In the rows, zero is written as 128.
Each named turn below is shown by a few rows before and after it. Which turns, in which order, take the first row of each later pair to the second? The first pair is answered.
bavep (before => after):
[137  84 155  98 122 143 177 141 137 119 123 127 138 149 101 107 124 176] => [137  83 126 153 152 159 149 149 139 158 160 129 146 111 114 109 171 133]
[158 107 159 102 141 105 114 122 118 166 159 125 128 150 113 134 122 136] => [161 105 150 115 147 101 105 122 120 172 166 122 126 144 119 136 128 125]
[ 66 111 150  70 122 129 133 128 169 135 182 128 135 134 128 122 129 175] => [ 69 111 135 106 140 133 113 135 170 158 204 130 137 111 136 126 158 150]
[147 167  94 186 165 129  83 130 140 154 129 116 132 107 129 143 169  67] => [151 184 114 134 119  76  99  99 135  91  75  90 102 128 156 153 105  99]
Kadaf (before => after):
[114 137 107 162 123 130 102 123 138 143 102  99 118  98 179 152 154  91] => [113 135 122 140 106 111 110 110 136 122  87  90 107 110 190 151 133 104]
[124 103 127 150 141 187 126 127 127 176 166 122 129  98 139 100 124 123] => [134 142 108 156 150 172 106 123 124 167 136 122 129  81 149 107 105 107]
[ 94  83 148 121 128 120 155 112 116 152 189 135 117 162 106 101 173 123] => [105 120 119 152 159 133 122 127 116 172 186 150 131 134 109 107 182  87]
Dugip (before => after):
[113  84 112 125 114 106 215 117 112  75 164 127 110 175 104 125 131 165] => [119  84  82 189 138  98 172 111 111 105 199 112 102 135 143 136 173 121]
[119 101 141 105 124 146 171 130 130 121 133 134 137 157 107 114 106 149] => [124 105 110 170 149 133 129 124 135 150 169 121 131 114 146 126 142 104]
[155 156 140 151 123  99 127 102 110 149 131  78 113  72 126  99 151 123] => [152 154 164 104 103 106 156 107 111 128 107  90 113 103  96  90 122 158]
[128 115 126 132 120 109 126 106 117 133 139 110 116 122 147 126 145 133] => [129 117 139 114 109 109 136 110 119 122 126 114 114 136 138 123 131 145]
mar (before => after):
[134 147 126 116 107  85 123 119 126  93 116 113  92  85 146 145 100  94] => [141 178 118 104 136 139 124 154 128 114 105 158 131  89  93 131 105  91]
[132 162 104 103 117 148 131 133 144 107  89 148 132 125 133 136 108 140] => [128 141 116  91 106 137 143 126 146 100  95 140 123 137 138 132 106 155]
[102 149 107 142 127 124 155 120 115 139 134 107 134 133 134 116 119  96] => [101 149 114 134 126 137 165 129 114 144 133 118 142 137 122 112 118 102]
[ 86 123 137 188 168 180 120 126 139 134 119 133 119 128 111 140 139 123] => [ 79  96 157 170 153 172 141 115 138 126 126 122 111 146 112 133 134 146]
Pairs:
Each pair is two turns apart.
[132 108 131 132 145 185 135 128 128 140 133 132 169 164  87 127 152 144] => [146 152  99 165 147 129  82 102 121 118 107 101 143 117 149 151 134 102]
bavep then Kadaf
[128 113 155 101 121 128 177 131 117 120 128 127 121 148 124 134 131 143] => [138 140 125 139 152 144 141 145 117 152 143 143 138 115 122 137 157 101]
bavep then Kadaf
[138 170 122 118 116  83 119 119 127 110  88 108 124 106 147 142  96 109] => [124 124 157  82 111 137 170 148 134 128 111 135 148 150  79 119 113 153]
bavep then Kadaf
[107  70  96 181 165 196 131 142  98 191 185 118 171 130 118 149 174 111] => [106  60 100 187 129 119 118  90  92 149 177  61 120 121 195 166 154 109]
mar then bavep
[142 157  67 144 143 118  99 104 133 152 130 133 130 105 142 157 114 102] => [139 145  70 146 156 149 110 118 139 174 150 149 145 111 113 148 135 107]
mar then bavep
[120 123 132 115 109  97 121 106 126 122 118 112 110 128 154 130 115 127] => [124 129 122 129 116  96 108 106 126 127 122 113 110 120 156 133 119 119]
bavep then mar
[123  98 116 124 109 101 126 122 122 115 128 100 111 147 146 103 106 137] => [123 110  98 145 125  99 104 123 125 131 138 101 116 128 154 104 117 114]
bavep then mar
[142 150 129  98  99  98 123 116 137  76 107 101  92 148 135 117  77 148] => [133 133 126 105 137 180 139 167 148 133 149 153 138 155  66  99 128 146]
bavep then Kadaf
[140 236 105 144 202 114  54 160  87 127  76 121 161  85 113 157  93 108] => [121 178 173  55 146 114 131 150  84  86  65 116 150 164  70 137  49 200]
bavep then mar
[134 155 108 135 134 110 102 126 138  86  80 110 144  96 129 138 128 123] => [112  89 143 110 109 118 148 123 141  83 110  98 138 130 118 124 141 167]
Kadaf then Kadaf
[131  89 124 145 127 120 141 128 114 127 167 104 129 134 135 127 128 130] => [144 135 101 155 139 114 111 130 112 123 143 111 133 112 148 134 116 103]
mar then Kadaf
[112 118 152 127 152 129 146 139 104  96 132  88 108 151 116 138 116 145] => [122 152 135 137 179 149 126 161 105 112 122 112 129 133  98 138 116 119]
mar then mar
[133 150 123 152 127 132 113 129 147 135 134 134 134 103 153 132 145 129] => [128 132 144 122 101 119 136 118 145 110 127 121 120 125 155 128 125 157]
bavep then Kadaf
[121 168 122 101 146 121 112 128 126 131 109 131 144 126 138 116 108 113] => [119 162 123 102 154 139 115 138 129 143 121 142 152 129 122 109 121 114]
bavep then bavep
[136 191 139 119 117  76 120 107 131 106 104 108  77 138 172 138  85 104] => [135 199 155  79 118 119 147 134 133 106  86 142 104 166 114 125  74 131]
mar then Kadaf
[126 136 103 153 120  90  97 104 127 114 135 105 105  90 186 138 126 106] => [133 177 101 125 121 100 100 118 125  99  93 133 119 102 158 137  92 110]
bavep then mar
[156 131 126 182 135 131 115  86 157 141 176 122 114 117 204 175 162 108] => [170 184 109 177 149 136  99  94 153 130 138 142 125 106 197 179 137  94]
mar then bavep
[154 174 119 112 146 183 112 173 138 140  84 203 175 129  73 110 129 135] => [164 203 105 124 124 108  77 129 131  93  43 159 137 109 143 132  88 119]
bavep then Kadaf
[147 117  98 149 191 102 102 125 111 130 147 102 147 122 155 136 141 154] => [152 136  95 147 193 102  97 132 110 126 133 111 151 117 150 136 135 145]
mar then bavep
[103  74 189 118  87  71 119 122  86  93 156 119 103 165 178 140 127 158] => [103  77 170 153 139 148 111 175  95 157 199 167 151 152 120 129 187 134]
bavep then Kadaf
[155 123  80 117 138 108 119  86 133  92 115 143 143 106 164 110 129 126] => [156 133  73 112 150 136 124 105 134 107 114 169 163 109 136 104 131 125]
mar then bavep
[127 140 119 168 142 144 111 136 140 156 124 155 158 122 106 127 168  97] => [128 137 133 142 101  80 114  94 134 101  90 114 121 134 153 138 121 113]
bavep then Kadaf
[122 123  78 193 125  95  73 102 126 150 142 120  97  61 210 166 170  96] => [110 112 147  68  60  88 156  92 121  79  69 125  92 150 159 149  82 193]
Kadaf then bavep
[130  76 132 149 126 121 142 127 130 153 168 114 118 122 149 115 171 128] => [149 142 102 165 137 103 102 124 130 144 128 119 121  93 166 131 147  93]
Kadaf then Kadaf
[100  66 150 137 142 132 167 109  91 140 142 111  73 168 156 127 159 138] => [109  90 123 169 172 160 138 127  92 168 154 132  93 139 149 128 184 107]
Kadaf then mar
[135 134 152 103 155 177 147 152 132 145 124 176 154 149  83 135 140 137] => [150 169 122 146 139  96  93 105 124 116 104 125 110 101 176 165 119  96]
bavep then bavep
[142  90 146 131 130 135 153 114 155 185 190 126 139 123 110 150 153 125] => [149 104 138 132 110  86 134  86 152 153 166  91 108 110 163 164 123 118]
mar then bavep
[137 147 169 103 117 125 135 132 116 106 100 126 106 132 121 141  80 152] => [133 133 158 143 123 101 114 113 114 117 133  97  90 106 166 152 108 129]
Kadaf then mar
[122 117 129 114 144 128  95 110 124 151 172 107  80 130 157 143 129 115] => [130 154 117 109 151 124  80 113 122 141 144 119  85 125 154 144 107 104]
mar then bavep
[147 183 107 160 162 148  90 151 107 144 122 129 126 117 125 138 157  78] => [127  97 156 128 102 101 139 105 104 112 150  74  82 162 162 133 147 133]
mar then mar
[133 132  62 160 140  98 109 111 134 129 103 137 143  75 141 129 133  88] => [134 148  80 109 123 108 134 119 134 102  61 154 151 105 107 124  91 118]
bavep then mar
[135 110 132 127 114 111 132 122 123 117 135  96 106 123 144 137 130 123] => [145 149 131 107 124 135 130 144 123 115 100 125 129 128 107 137 109 120]
mar then Dugip
[ 99 169 144 129 125 170 136 113 127 133 121 145 125 103  92 113 117 147] => [ 89 129 160 132 110 156 150  98 128 135 149 122 113 108 110 109 138 160]
mar then Kadaf
[148  98 105 137 140 121 123 139 148 168 142 123  92  99 138 106 159 128] => [157 128 100 126 133  97 110 127 147 144 110 116  83  92 155 114 127 124]
Kadaf then Kadaf
[133  70 163 108 117 137 168  80 148 144 140  41  91 162 128 107 124 141] => [141  85 129 157 142 132 126  78 150 172 161  34  93 124 154 112 151 100]
Kadaf then bavep
[156 107 145 125  95 139 146 130 116 109 154  90 114 201 123 110 124  98] => [166 134 139 119  93 125 133 126 113  94 128  89 109 192 132 114 104  92]
mar then bavep
[143 154 134 102 117 116 128 117 116 102 106 130 114 134 132 126  94 133] => [136 140 133 104 133 159 138 145 120 131 126 154 137 141  98 117 123 135]
bavep then Kadaf
[119 149 131 143 149 135 105 157 130 145 171 120 145 118 150 103 149 117] => [118 140 134 145 143 124 107 145 128 140 173 109 133 116 168 104 150 119]
mar then bavep
[160 187  98 158 135  69  85  95 122 101  96 101 120 106 205 150 109  89] => [168 229  91 144 163 120  88 135 125 116  77 149 159 109 142 139 102  83]
Kadaf then mar
[ 92 157 140 165 143 180 136 110 107 115 153 122 106  88 156 106 123  85] => [ 92 170 150 134 147 202 153 125 108 109 130 143 120 108 121  98 105 101]
Kadaf then mar
[148 166  89 166 156  92 126  92 140 163 149  90 106 126 166 147 146 129] => [135 130 135  99 131 124 190 106 141 151 144 107 120 184 106 125 129 189]
Dugip then Kadaf
[114 139  87  99 100  96 114 119 119  71 129  85  78 115 138 153 118 154] => [104  85 100 121 117 139 137 135 126 113 192  97  95 130 109 139 174 163]
Kadaf then Kadaf
[147 155 135 128 107 100 139 119 100 144 113 106 125 110 143 141 101 148] => [148 143 142 130 103  98 143 116 101 148 118 102 124 112 148 141 105 149]
bavep then mar
[153 171 116 134 161 130 106 135 136 152  96 151 146  97 109 125 127 101] => [138 117 151 108 145 157 153 141 140 161 129 160 151 134  78 107 139 145]
mar then Kadaf
[112 113 117 138 122 161 125 150 145 150 134 137 146 149 114 124 151 147] => [112 102 116 156 117 138 113 133 143 145 146 117 130 133 141 131 156 139]
mar then Kadaf
[123 127 131 128 147 164 126 141 132 133 127 149 143 134 101 125 131 138] => [120 107 146 113 122 145 137 118 130 113 126 128 123 148 118 124 119 158]
Kadaf then mar
[141 158  96 106 125 126 105 147 120 123  99 144 157 119 122 103 133 139] => [135 139 115  94 106 105 120 127 117 106  98 125 142 131 137 106 118 156]
Kadaf then mar
[136 115 142 122 128 105 134 117 132 109 124  97 126 125 173 132 118 137] => [141 131 132 136 138 102 121 116 130 116 125 101 129 113 181 134 122 119]
bavep then mar
[143 128 142 112 123 131 114 100 135 130 102 129  95 151 138 109 119 173] => [140 112 137 135 121 126 106  91 134 138 127 116  89 139 154 112 140 165]
bavep then mar
[ 88 110 169 151 135  89 147  95 105 102 182  96 107  87 169 112 144 133] => [110 200 136 149 162  99 108 115 105  95 124 129 131  63 152 122 109  97]
mar then Kadaf
[136 144 146 128 101 117  98 114 112 113 122 104 124 126 132 124 123 144] => [135 150 148 114 109 141 113 128 115 120 119 127 137 137 102 115 125 152]
mar then mar
[113 117 123  88  92 110 146 100 117  96 107 116 107 136 150 111 102 148] => [119 123  92 146 119 106 111 104 116 125 137 107 109  92 178 120 140 106]
Kadaf then mar
[139 177 120 101 143 169 135 153 129 135 100 177 166 145  94 131 103 131] => [144 199 109 114 134 127 108 132 127 115  82 159 146 126 134 146  86 113]
bavep then Kadaf
[116 149 120 128 151 131 111 160 138 134  85 176 115 126 131 102 103 166] => [112 136 121 133 159 144 114 167 138 155 105 180 121 126 126 102 123 164]
Kadaf then bavep
[ 79  91 146  80 120 191 189 152 139 131 107 155 132 160  64 127 148 165] => [ 72  55 155  88  83 133 188 109 136 108 121 100  88 154 128 136 142 173]
mar then bavep
[141 153 133 101 111 114 121 129 120 101  84 131 118 139 116 124  87 139] => [136 140 135  98 124 152 137 150 127 130 102 148 140 146  83 114 111 141]
mar then bavep
[140 120 130 101 148 170 167 128 168 108 131 148 192 153  73 124 113 117] => [131  74 147 100 110 119 180  89 166  80 144 100 150 161 128 130 108 134]
Kadaf then mar
[140 171  94 121 120 111  95 112 132 128 101 108 128 107 167 156 105 133] => [135 167 112  83 119 150 130 134 132 132  90 141 155 140 115 143  99 164]
mar then Kadaf
[134 151 129 142 113  84  95 115 140 119 115  93  91 100 186 135 131 101] => [120 108 176  74 103 145 166 143 144 124 120 132 120 162  99 108 126 163]
mar then mar
[109  90 158 108  98 129 124 132 115  98 114 151  97 155 114 110  96 155] => [112  80 137 156 108 105  94 116 116 117 145 125  80 126 163 120 127 123]
Kadaf then mar
[166 185 114 171 158 113  88 123  91 116 131 157 127  72 206 137 136  50] => [148 154 182  58 124 167 181 148  92  92 101 200 156 166  99 109  89 143]
bavep then bavep
[134 141  98 166 159 111 108 116 145 139 150 119 141 102  96 117 145 113] => [122  94 127 142 126  91 140  96 148 123 161  91 124 127 105 114 141 147]
mar then mar
[124 191  81  84 122 180 106 176 157  95  29 195 178 135 129 137 106 113] => [111 134 118  57  65 112 137 118 151  44  33 133 124 160 185 143  85 154]
Kadaf then mar
[144 159 147 115 152 147 187 108 104 165 131 168 139 192  87 152 175 126] => [136 122 151 147 135 112 181  79 100 165 168 126 110 180 133 163 203 124]
mar then Kadaf
[115 117 173  50  89 129 169 117 117  80 100 116 131 180  84 122  83 172] => [141 223 102 119 153 145  85 145 118 115  73 154 161 101  97 140  94  83]
mar then mar
[113 133 144 120 166 131 166 140 163 118 127 180 180 120  77 139 146 120] => [107  80 153 145 145  77 162 103 163 111 166 125 137 107 144 148 162 120]
mar then Dugip
[132 164 138 153 155 130 110 123 145 136 122 158 158 113  92 129 119 107] => [132 172 145 131 132 106 114 106 142 108  99 144 146 123 102 133  94 123]
bavep then bavep
[125 160 131  78 151 178 145 163 121 137  97 197 186  95  70 127 100 109] => [141 190 101 119 144 110  91 129 116 114  84 151 145  45 155 153  85  65]
bavep then bavep
[130 181 148  83  88  70  98 115 142 133  62 142  82 120 107 148  32 141] => [ 99  61 190  84  90 133 158 138 150 188 165 146 100 157  57 121 117 183]
Kadaf then Kadaf
[108 178  92 107 152 115  88 134 114 108 103 181 134 164 122 113  67  90] => [106 171  90 119 167 138  88 147 116 130 120 196 147 162 108 107  88  83]
bavep then bavep
[ 98 103 132 135 103  77 115 111 122  91  88  94  87 145 174 163  94  94] => [113 168 111 125 138 132 101 153 126 105  49 151 128 141 119 156  77  76]
mar then bavep
[131 144 103 207 146  66  80 122 101 134 140  99  94 117 201 175 147  98] => [106  64 177 118  96  90 174 122 100 110 148 104  92 204 142 149 130 194]
bavep then Kadaf
[140 124 135 100  97  96 170  90 126  95 121 114 102 152 151 129  95 159] => [129  81 128 147 129 141 170 117 136 151 188 129 126 140 129 123 168 142]
Kadaf then bavep
[131 175 120  77 161 201 126 161 133 151 113 199 169 149  72 114  98 137] => [105  59 157  92 132 183 162 134 135 169 199 151 136 163 101 104 158 166]
mar then bavep
[121 107 129 118 132 120 153 128 126 141 150 119 123 130 135 136 155 144] => [131 144 108 137 147 121 125 133 128 148 134 129 131 106 141 145 152 120]
Kadaf then Kadaf
[139 140 110 156 138 132 102 139 122 150 128 135 140 112 131 131 140 127] => [136 121 115 157 135 133 107 137 120 154 141 129 134 116 133 127 150 128]
mar then bavep
[141 153 116 116 179 100  77 119 161 151 121 121 103  73 165 141 137  90] => [144 175 126  73 185 142  97 146 161 147  87 157 130  99 108 128 112 111]
Kadaf then mar
[134 159 117 134 132 131  94  94 151 100 118 138  82  66 137 123 106 113] => [135 167 119 124 137 150  98 107 151 102 105 155  95  72 111 120  98 117]
Kadaf then mar
[130  98 146 147 159 108 143 113 138 110 158 127 125 146 123 115 178 152] => [132 111 140 156 172 123 137 125 139 118 158 139 135 138 111 115 184 141]
Kadaf then mar
[108  41 178 111 133 139 177 140 144 177 137 127 127 158  74 102 214 152] => [133 131 111 183 183 127  94 146 145 200 115 137 141  81 113 121 224  68]
mar then mar
[108 102 132 103 120 126 126 117 140 142 123 153 127 109 131 109  89 151] => [117 128 113 117 133 132 111 124 138 150 114 162 137  93 131 112  90 131]
mar then mar
[148 157  88 173 156 122  96 121 132 146 144 129 128  77 142 140 150  78] => [148 177 111 104 150 163 137 148 135 128 100 174 159 123  71 125 111 118]
Kadaf then mar
[141 161 131 108  89  93 132 133 114 114  78 119 119 120 105 129 101 145] => [129 110 145 115  73  82 147 120 113 117 114  97 103 127 119 126 122 161]
bavep then mar
[131 121 107 163 127 107 105 124 137 119 149 121 130 124 153 133 157  94] => [137 146 102 159 136 110  97 127 139 116 131 131 137 119 145 139 145  89]
mar then bavep
[121 166 116 162 122  96 107  77 131 102 106  83  95  97 158 118 106 111] => [101 127 145 125 138 187 164 127 139 140 131 138 142 142  56  88 138 150]
bavep then bavep
[118 166 160 123 122 100 114 103 129 122 114 127 182 144 158 156  86 156] => [111 134 170 129 115  94 125  95 127 123 140 113 171 152 167 155  95 166]
bavep then mar
[161 161 118 133 160 136 119 167 119 179 113 160 154  92  99 132 107 102] => [152 128 149  85 129 136 159 163 118 159 105 159 149 133  79 123  83 147]
bavep then mar
[123 126 137 104  74  88 157  77 154  76 118 128 139 118 152 167 107 129] => [111  78 140 136 101 140 169 105 161 130 183 147 162 116 119 153 173 126]
Kadaf then Kadaf
[127 131  79 160 151  99 142 110 125 152 151 104 118  96 181 165 161 115] => [137 169  69 155 162 108 132 120 123 149 123 123 129  91 169 165 144 103]
mar then bavep
[133 130  83 177 160 136  93 145 138 148 140 147 133  93 123 123 155  86] => [126 103  92 181 153 129 102 136 142 152 162 138 124  97 135 124 173  94]
mar then bavep
[102  85 149  53  92 126 162 114 108 102 138 100 115 163 122 116 148 170] => [127 185  90  99 160 172  98 158 110 138 109 160 160 112  94 124 157  94]
mar then mar
[137  97 107 197 154 126  98 129 143 146 173 124 118 105 162 134 168  89] => [132  89 164  89  97 117 167 118 134  81 108 123 108 177 124 124  86 170]
bavep then bavep
[ 89 145 160 146 125 142 178 158 101 137 133 138  97 109  96  76 166 157] => [ 88 143 147 164 131 142 165 156 101 146 145 134  94  93 108  78 179 143]
bavep then mar
[156 176 119 164 143 140  71 145 147 148 121 178 174 123 140 136  74 121] => [156 175 136 129 126 139  95 144 147 130 100 178 174 149 125 132  48 147]
bavep then bavep
[152 141 102 182 132 110 110  99 139 143 135  95 107  86 172 141 126  86] => [142 117 152  96  89 115 175  96 137 101 100 103 107 148 126 126  76 161]
Kadaf then bavep
[104  82 166  71  78  95 184 102 130  98 129  96  94 167 117 120  99 193] => [105  64 120 175 139 125 134 122 137 177 217 102 111 105 139 122 202 125]
Kadaf then bavep
[124  77 136 131 111  94 144 107 136 128 154 102 104 138 155 141 144 140] => [126  77 129 143 133 133 141 131 138 157 173 129 128 135 126 133 168 128]
bavep then Kadaf
[122 100 136 158 117  77 146 106 141 123 139  78  90 135 150 141 133 136] => [137 177 126 120 133 111 145 138 143 106  70 132 125 147  95 138  87 135]
mar then Dugip
[192 111 173 119 162 162 124 121 117 121 137 121 160 119  61 111 102 129] => [200 136 163 121 167 154 107 120 116 111 121 127 158 110  70 118  89 118]
Kadaf then Kadaf
[126 117 104 125 154 167  92 156 141 182 144 147 162 102 127 108 121  79] => [127 119 121  95 105  92  96 108 136 123 105 101 116 115 182 120  69 101]
bavep then Kadaf
[153 103 133 152 128 101  80 101 136 131 151  92 119 101 181 145 159  96] => [172 178 119 124 152 142  73 133 138 126  90 148 155 103 127 140 123  90]
mar then Kadaf
[112 107 161 103 107 140 142 150 143 132 125 134 123 180 116 126 109 149] => [120 132 130 143 144 162 112 171 147 161 134 154 142 149 114 128 136 112]
Kadaf then Kadaf
[133 164  96 133 180 180 109 156 127 157 117 143 115  80 101  90 140  83] => [133 163 123  75 129 123 134 117 123  90  69 108  80 111 130  95  74 129]
Kadaf then Kadaf
[137 111 122 155 110 127 138 131 121 137 156 110 128 109 135 125 147 108] => [133 106 132 139  97 114 145 121 118 125 150 102 118 116 143 125 132 118]
bavep then Kadaf
[131 136 117 137 145 166 134 145 151 163 141 149 150 138  82 137 135 121] => [128 124 129 124 136 170 151 143 149 158 142 145 147 150  77 134 132 136]
bavep then mar
[151 174  91 104 171 110 101 125 107 100 118 150 131  78 141 155 107 111] => [136 133 133  53 139 115 152 119 104  82 118 147 124 124 112 145  89 166]
bavep then Kadaf
[119 138 143 126 119 107 143 133 136 118 122 129 116 151 130 119 116 130] => [123 157 133 133 131 121 133 144 140 122 117 144 124 143 119 120 115 119]
mar then mar
[152 125 169 100 114 110 175 129 109 111 127 124 130 181 104  90  86 165] => [173 199 114 151 160 124 114 149 109 137 109 150 150 132 114 103  89  98]
mar then mar
[100 165  99 103  98 127  99 113 149  97  81 116 128 145 136 169 178 106] => [ 92 140 116  81  90 146 130 124 151  99  88 127 137 171 107 156 182 131]
bavep then Kadaf
[133 143 113 145 172 180 115 162 129 169 150 164 155 106  92 105 153 107] => [140 174 124 102 116  88 114 109 118  86  79 116 105 117 155 128  70 131]
bavep then bavep
[115 146 103 175 129 143 143 126 133 110 144 133 176 102  93 150 127 126] => [106 118 110 179 123 136 153 118 133 112 162 121 169 107 104 147 140 134]
mar then bavep
[166 195 146 120 153 182 133 166 110 135  97 121 171 101 117 162 123 166] => [158 160 175  92 112 138 154 134 107  97  98  82 140 123 149 168  99 198]
Kadaf then mar
[134 199  97 129  96 101 110 150 115 103  66 131 146 129 141 142  75  96] => [129 187 106 121  84  87 114 137 114  93  70 118 133 132 153 143  74 101]
Kadaf then mar
